Where one turn sends some rows of the set: a few examples, then the rows asked:
zino: [-14  -2  -9  16  -5 -22   2 -14  18  -5  -4   9  -8  10  -5 -18  15 -21
  -1  -9 -15  28  13   1  11 -14  -2   9  21  15  -1 -10  -3  -2   8   9
   7  -8]
Guk: [  9  14  -1  14  -2 -14 -12 -12   6 -11  -8  10 -10  13  -5  -1  11 -15
  -7 -14  -1  27   5  -3  18   4  -3   6  28  -5  -3   3  -9  11 -10  20
   8 -13]
sapel: [-14  -6   4  17  -6  -6   2 -16  -9 -21  -3  17   3   3  -2   6  17 -16
   0  -7  -6  28   0   3   7 -15 -19  12   5  -5   3  -5   5  -7   7  -4
   3 -17]
kesin: [ -3  -1   4  31   1  -4  -5 -19  -5   0  11  15  -1 -17  -1   4  12 -20
  -2   0  -4  28  10 -10   4 -11  -2  17  16  -4   0  -2 -19  -5   7  -2
  20   2]
Duzo: [ 13  -8   5  15  15  -9 -10 -14  -1 -16  10  -2   3   8  -3  -1  20  -7
   6  -6   4  24   7  -9   6  -1  -7  -5  16   2  -1   7  -5  -6   4   4
   5 -11]
goz: [-14  -2   0  15  12 -16   3  -5  26  -5  -2   2  -2   5   1  -8  22 -13
  -5 -11  -7  22  19   9   9 -12   4   4  28   2  -5  -7  -5   0   4  12
   8  -8]
keluv: [ -8  -1 -12  16   2  -5   3 -28  -1  -7   1  16 -12  -5 -14  -4  20 -18
  -3  -8  -4  20  14  -1  22  -3   1  18  28  10 -11 -18  11  -2   1  13
  -8  -5]
fune: [ -8   1   2  13  -8  -8  -2 -12  -7 -20   0  14 -13  10 -14   4   5  -8
  -6  -5   4   3  14  -4  22  -7 -13   1  18  -6 -18  -3  -7  -2  -6  15
   6 -11]
Kerub: [ 14 -12  -1  10  -5  -5  -8  -8  10  -4   0  17   0   7  11   1  -1 -20
  -4  -5 -10  21   9 -11   4  -9  -7   0  13   9  -8   1   5  -2  -7  -3
  -2  -4]
mutak: [ -3   7   5  12  -4 -17  -4 -20  -1  -7   9  21   3  -5  10   5   2 -13
  -9 -12 -11   0  12   4   5  -3 -19   4  26 -11 -10   5 -11   7   3  14
  15 -18]
Foru: [  4  -4  -7  21   6 -13   2 -21   3   1  -8  12  -1  -8  -1   6   6 -15
   3 -17  14  11   9   7  16 -23 -13   3  28   7  -1   0   4  -7   8   8
   1 -21]
dobu: [ -1  -4   3  21  -5 -21 -13 -22  -7  -6  11  14  -6   0  11  15   9 -24
  -4   3   4  24  23   4  11  -7   6   7  28   9  -4  -7   0  -4   0  -3
   7 -27]
Vig: [ -6  -1   5  28  -3   0  -4 -17   3  10   1  19  13  15 -15   1  11 -10
   4  -5  -3  18  13   1  15   1  -3  16  37   0  -1   3  -1   8   1   2
  12   1]
raru: [ -8   2   6  14 -14   2  -4 -23  -8   3  -2   3  -1  -4   6  -3  10 -12
  -1  -5 -13  20   0  -5  10 -18 -20  15  28   1  -4  10   9   5   4  -2
  -2  -6]
Zib: [  1  12   2  20   4 -16  -4 -19   0  -5   8  14   1 -11   0   5  10  -5
  -3 -10  11  19  12   4  19  -6 -16  10  10   6   9   4   2   2  10  13
   1   9]
gim: [ -4  -3   6  22  -6   0   1 -22   3  -3   8  15  12   6  12  -3  18 -23
   4  -7  -1  13  -2  -4  18 -18   2   2  27   8  -2   1 -12 -19   6   8
  20 -10]
vonez: [  9  16   2   7  -4  -2  -1 -18   3  -8   3   2  11  -1  -4   7  22 -19
   5   1   4  14   9  -3   5  -8   3   3  30  -3  -8  16  -7   3  20   1
   7  -7]
kamul: [  5   0   3  15  -5   2  -4 -15  13 -13   6  23  13   5   5   5   6 -22
   0  -8  -8  15  14   7  -2  -8   3  -4  11  -4 -10  -5  13  -1   3   2
  -2  -8]
vizug: [  0   1   0  20  -5  -8   0 -14   3   4 -14  14   8  14 -13   8   4 -16
  -5  -8   4  18  10   1  20   2  -6  21  30   4   2   2   1  10   4  -2
  14   0]
luzap: [-16  15   5  25  -3 -10 -10 -13   8 -10  -6  30  -3   8  -4   1  15 -15
  -2  -6 -18  24  -3  -4  10   1  -6  11  30 -10  -6   1  -5   4  -5  12
   8 -19]
nizuz: [ -8 -10   4   6   3  -7  -2 -20   8 -13   9  -1   0 -10   3 -10  18 -10
  -8  -5  -9  15  15  12  12  -4  -2  19   7   9 -16  -2  -6   2  12   0
   8  -5]
matu: [-10   1  17  20  -7 -19 -13 -12  -2  -5  13  15   4   2   9   9   9 -12
  -1   3   3  18  13   8  23  -7   2   6  16  17  -9   5   2 -12  -1   6
   0 -16]
kufa: [ -7  -1   0  10  11  -3   4 -12   9 -10   2  11  -1  -2  -4   1  23 -14
  -8  -3  -5  14   7 -11  26   1  13  20  27   8 -18 -10  -6 -11  -3   9
   7   4]
buse: [-14   5 -12   5  -8   6 -14 -10  -5  -7  16  11  -6  -1  -5   9  12 -17
  -5  -8  -3  33   1  -5  19  -5   1  10  26  -2   6  -8   4  -3  13  13
   4   0]
rora: [-12   5 -11   3   4  -4 -16   1   0  -6  11  11  -3  -7 -10  11   6  -5
  -1  -8   1  27   1 -12  14  -6   5  11  26   1  -4   0   0  -5  12  10
   5  -2]
Vodi: [  5   5   1  15 -13 -13  -7 -20  -3  -2   7  15  -3  -1  -1  -4  -1 -22
 -10  -5 -10   7   8   2  12   0 -19   0  18   1 -12  12 -18   2   4  18
  14 -19]
bomaf: [ -9   1   2  22  -3  -8  -5 -19  -3 -19   7  19 -12  12  -6   3  10 -14
  -8   4  -7   1   9 -14  15   3 -13  -4  31  -8 -11  -9  -6  -7   2   8
  11 -12]
buke: [ -2 -12  -6   4   6 -14  -1 -24  11  -8  12  11  -5  -9   3  -7  24 -14
  -5   5 -12  17  19   5   9  -2 -10  14  18  11  -8  -2  -6   3  17  -3
   0  -8]

vonez moves to kesin
zino moves to fune
And these:
Kerub moves to matu
vizug moves to rora
keluv moves to Guk
gim moves to sapel
Vodi moves to nizuz

